Each row is where one point has got to under a steady rotation. How many steps took it there?
The counts run from 0 to 274.
[149  93 104 184 166 112 134 115 160 132  91 136 155 122 102 118  99 104
 129 114 117  94  66 102 134 142 104 115 157 114 105 129 137 134  97 164
 159  92 113 121  83 134 165 152 135 137 114 123  79 100 119 126 152 125
 105 114 130 137 171 134 173 107  87] => 200
[122 149 169 187 134 141 173 127 156 122 102 106 154 125 135 135 110  87
 142 152  96 101 119 113 154 149 145 105 123 113 100 125 104 148  84 136
 202 132 167 128 113 130 140 135 101 124 114 112 132 183  51 168 120  95
  98 118  96 119 165  99 139 152 136] => 22
[130 177 120 151 133 104 177 123 133 124  70 113 195 139 117 129  92 159
 129 148 107  97  83 139 130 136  88 116 117  74 131 104  98 183 137 113
 181 140 177 112  83 168 142 128 106 118 155 123  87 142 142 122 103 122
 115 120 122 137 181 150 136 131 136] => 162
[108 199 129  99 122 102 109 126 148 153 164 124 178 102 157 112 166 179
 130 117 124 114 144 200 123 117  95 111  68 111 148 127 122 168 142 110
  83 128 114 155 131 108 107 164  98  86 127 101 139 118 132 124 134 104
 103 131 148 127 147 144  76 156 149] => 131
[111 163 126  96 119 137 143 118 154 143 162 139 130 114 128 137 169 137
 128 167 146 125 125 156  51 127 110 121 113  98 194 168 120 134 178 112
 119 132 116 148  80 131 104 112  86  96 131 113 111 119 103 106 161 120
 115 146 170 128 165 126 101 146 159] => 123
[ 90 157 112 134 121 153 106 131 147 203 177 152 119 147 108 104 143 154
 116 135 127 137  92 118  65 111  94 119 135  98 166 177 136 102 178 131
  87 103  80 127 122 103 148 103 132  99 162 144  93 115 126 113 123 108
 157 158 153 117 152 139 122 118 161] => 257
[112 182 109  87 129 116 139 131 145 131 133 139 153  96 144 111 144 169
 106 144 150 125 102 156  83 140 113 115  93  79 160 152 106 164 185 104
 126 148 146 143  75 130  68 149  99  85 102  95 104 106 146 113 163 122
 118 129 165 125 170 147 105 138 151] => 124
[100 102 136 169 169 182 113 116 168 202 143 124 120 123 112 142 143 140
 120 158 134 144  98  75 118 143 114  95 152 131 161 154 105  99 132 131
 140 130  79 120 119 120 159  70 119  97 146 138 143 127 100 150 138  62
 141 131 128 123 163 136 130 137 135] => 111
[133 140 106 119  83  82 144  89 102 149 201 140 132 128 104 110 119 160
 155 123 130 124 185 151 105 102 101 102 157 161 143 167 145 100 135 154
  70 111  89 128 130  89 148 159 130 124 150 137  91 146  72  88  94 150
 128 163 125 120 134 139 142 127 119] => 220
[119  85  97 153 161 125 117 122 128 191 110 107 124 103 139 129 121 194
 126 162 155 144  83  50 171 151 127  90 141 139 142 157 119 119 134 112
 143 134 133 121 138 122 151  79 144 120 119 118 155 108 138 140 103  87
 137 125 103 101 162 168 144 120 125] => 106
[112 181  74 167 113 119 132 123 142 128 122 150 180 133 138 119 108 112
 158  80  95  86 138 159  76 125  87 123 130  71 104 100 132 137 139 143
 122 115 123 132  90 117 151 126 154 139 143 159  99 133 160 106 170 172
 132 143 150  89 152 153 137  96 129] => 39
[124 191 118 148  89 110 138 124 163 135 185 140 177 120 137 120 123  90
 157  86  96  77 166 178 105 145  94 115 125 108  97 115 141 115 138 154
  92 119 117 171 136  97 148 166 145 117 104 132 117 153  88 120 151 149
 115 158 139  83 134 145 128 113 121] => 44
[139  85  84 155 164 139 129 102 130 157  91 133 117  92 140 135  95 191
 137 166 167 140 116  76 119 120 132  85 156 121 150 160 112 110 131 104
 173 161 146 110 113 125 103  62 137 135 117 129 134  95 163 125 123 110
 135 110 123  92 157 162 184 127 116] => 241
[125 117 137 156 175 148 135 107 145 141 101 117  99 135 124 169 176 143
 153 147 133 124 163 152 114 101 196 136 163 136 140 112 108 125  93 129
 176 113 140 110 103 108 149  94  79  98 145 153 168 147  73 128 112 111
  89 112 139 127 171  98 107 157 138] => 149
[151  77  97 191 185 115 104  93 181 139 122 157 109 118  99 149 126 121
 161 108 144 106 162 124 119 106 166 126 180 156 104 139 146 102  88 161
 129 101  86 114  97 110 155 105 143 137  92 166 138  98  97 118 144 139
 103 116 111 118 150 118 160 126  89] => 62
[163 118 108 153 165 113 119 127 172  98  96 167 151 140 145 118  94 127
 150 106 145  89 110 153 107  99  97 121 143 110 117 124 143 147 115 132
 127 116 116 120  80 140 105 160 142 109 143 131  63  66 169  86 166 124
 111 102 136 141 157 152 187 111  92] => 207
[113 167  93  94 125  87 114 108  97 176 128 138 162 137 100  99 166 188
 102 106 109 136  99 157  99 129 105 123 115  77 155 127 111 156 197 134
  86 108 125 116  95 116 147 132 118 100 127 148 117 113 150  93 125 134
 123 153 159 127 158 151  82 145 152] => 129
[101 157 109 133 136 147 107 151 149 183 144 149 149 130 157  97 113 180
 118 118 126 129  75 120 107 126  80 103  91  98 167 168 141 138 161 115
  76 113 100 127 126 113 124 130 124  95 167 122  82  82 182 119 124 100
 161 132 142 139 169 151 134 117 149] => 256
[144 185  55 129  95  97 135 145 132 126 131 152 148 131 162 126 112 152
 181 127 123  99 117 134 123 148  88 122 111 101 120 116 134 134 174 146
 107 114 186 163 112 116 160 156 143 124 133 125  76 113 146  78 112 182
 113 161 147  93 164 162 167  97 134] => 42
[155 135  92 142 148  91 114 112 115 158 103 130 110 126 124 146 153 194
 153  95 129 121 163 159 125  94 161 121 139 116 112 108 107 126 132 156
 135  93 165  93 124  91 187 108 128 119 153 180 173 138 118 105  71 148
 117 126 138 104 161 119  97 140 157] => 9
[117 146 103 119 125  91 107 120 123 194 147 130 141 136 104 125 178 207
 125 118 116 136 127 159 126 122 108 121 125 115 163 117 114 137 175 139
  61  92 112 129 122 109 176 130 113  88 142 169 139 132 124  93  91 134
 131 149 160 136 158 140  70 131 151] => 133
[162  73  83 150 165  99 127 120 118 169 129 149  75 115 143  97  98 192
 138 127 160 153 129 103 139 104 145 106 142 140 111 175 154  91  92 152
 103  95 141  94 164  86 145 115 162 130 160 131 137 104 122 135  88 109
 143 125  95 114 146 125 156 117 109] => 230
[127 198 116 140  95 121 171 134 161 102 143 152 153 124 137 158 113  95
 183 148 129  88 149 165  80 143  98 129 121  92 132 123 127 141 161 120
 151 132 160 161  83 116 112 144 108 115 134 118  87 151 105  99 142 166
 106 151 157 101 164 129 162 106 150] => 37
[149 170  84 117 113 103 144 167 127 129 111 164 100 140 159 111 109 153
 169 111 135 124 112 138  89 126 147 152  97  79  95 122 147 149 148 161
 130  86 217 123 129  98 152 152 151 137 147 126 118 132 135 107  87 165
 114 143 145  83 183 120 137  99 163] => 177
[119 122 138 174 178 124 143  83 123 136  72 108 154 122 102 134 153 127
 119  93 117 102 137 148 112 120 171 119 156  95 109 101  84 128 103 127
 192 127 128  84  83 113 156  74 109 134 125 164 164 148 105 154 144 118
 113  90 128 127 156 107  99 162 117] => 152
[135 146 129 136 122 123 148 131 142 155 185 146 102 134 148  93 127 145
 154 113 151 133 197 167  59  76 137  98 118 127 136 190 146  96 113 113
  77 113  92 112 158  76 101 122 144 121 184 130 122 115 104 123 122 113
 147 136 123 104 127 103 138 130 146] => 89
[135  77 111 173 179 107 149  75 122 151 114 128 135 109 128 103  97 163
 117 119 145 133 117  92  84 118 154  84 153 106 114 165 112  90 101 129
 168 137 104  80 122 126 136  80 170 163  95 138 141 111 121 155 171 111
 133  91 103  87 138 120 148 134 107] => 238
[126 148 158 167 167 142 146  97 162 119 102 104 152 133 136 160 162 132
 147 128 128 114 173 167 111 102 168 118 148 116 130 108  87 139 103  95
 192 149 133 129 105 131 111  97  92 108 137 148 175 153  84 149 140 100
  87  95 123 113 162 123 117 171 131] => 153
[118 136 125 187 144 110 147 101 117 142  95  91 166 131 110 132 124 136
 125 107  87 117 155 133 146 136 144 101 151 114  89  99 101 142  88 153
 177 118 139  99 116 111 198  93 130 127 111 160 169 187  75 149 109 125
 113  98  96  95 156 115 103 149 110] => 17
[142  83 112 136 164 118 160  99 157 133 143 125  92  85 161 137 108 157
 153 179 174 139 157  93 112 112 179 106 141 153 136 181 139 100  98 110
 160 140 141 122 129 105  84  99 123 132 114  91 146 127  79 153 119  99
 108 116 108  92 157 124 162 135 109] => 236
[126 127  96 128 126 114 138 115 143 167 165  99 122  91 162 128 128 182
 150 183 167 139 156  91 152 138 150  78 107 159 142 166 119 111 127 101
 137 142 149 143 139 102 110 109 117 121 109  92 170 126  83 146  95 101
 116 127 114  83 153 148 141 138 135] => 101
[105 107 109 166 155 143 126  85 130 204 148 109 117 104  97 128 132 160
 108 174 132 138  93  42 132 161 125  83 156 131 139 169 105  97 137 132
 148 123 106 111 111 104 167  72 125 128  99 130 145 145  86 146 125  99
 134 138 116 104 153 129 123 154 137] => 107
[122 114 119 171 204 133 102 101 136 158  83 129 112 143 121 125 162 161
 138  91 126 120 140 135 119  86 178 132 164 117 110 110 100 130  77 149
 156 113 126  83 118 118 173  77 116 121 148 175 182 126 120 141 109 109
 111  85 134 132 172 110  92 160 133] => 148
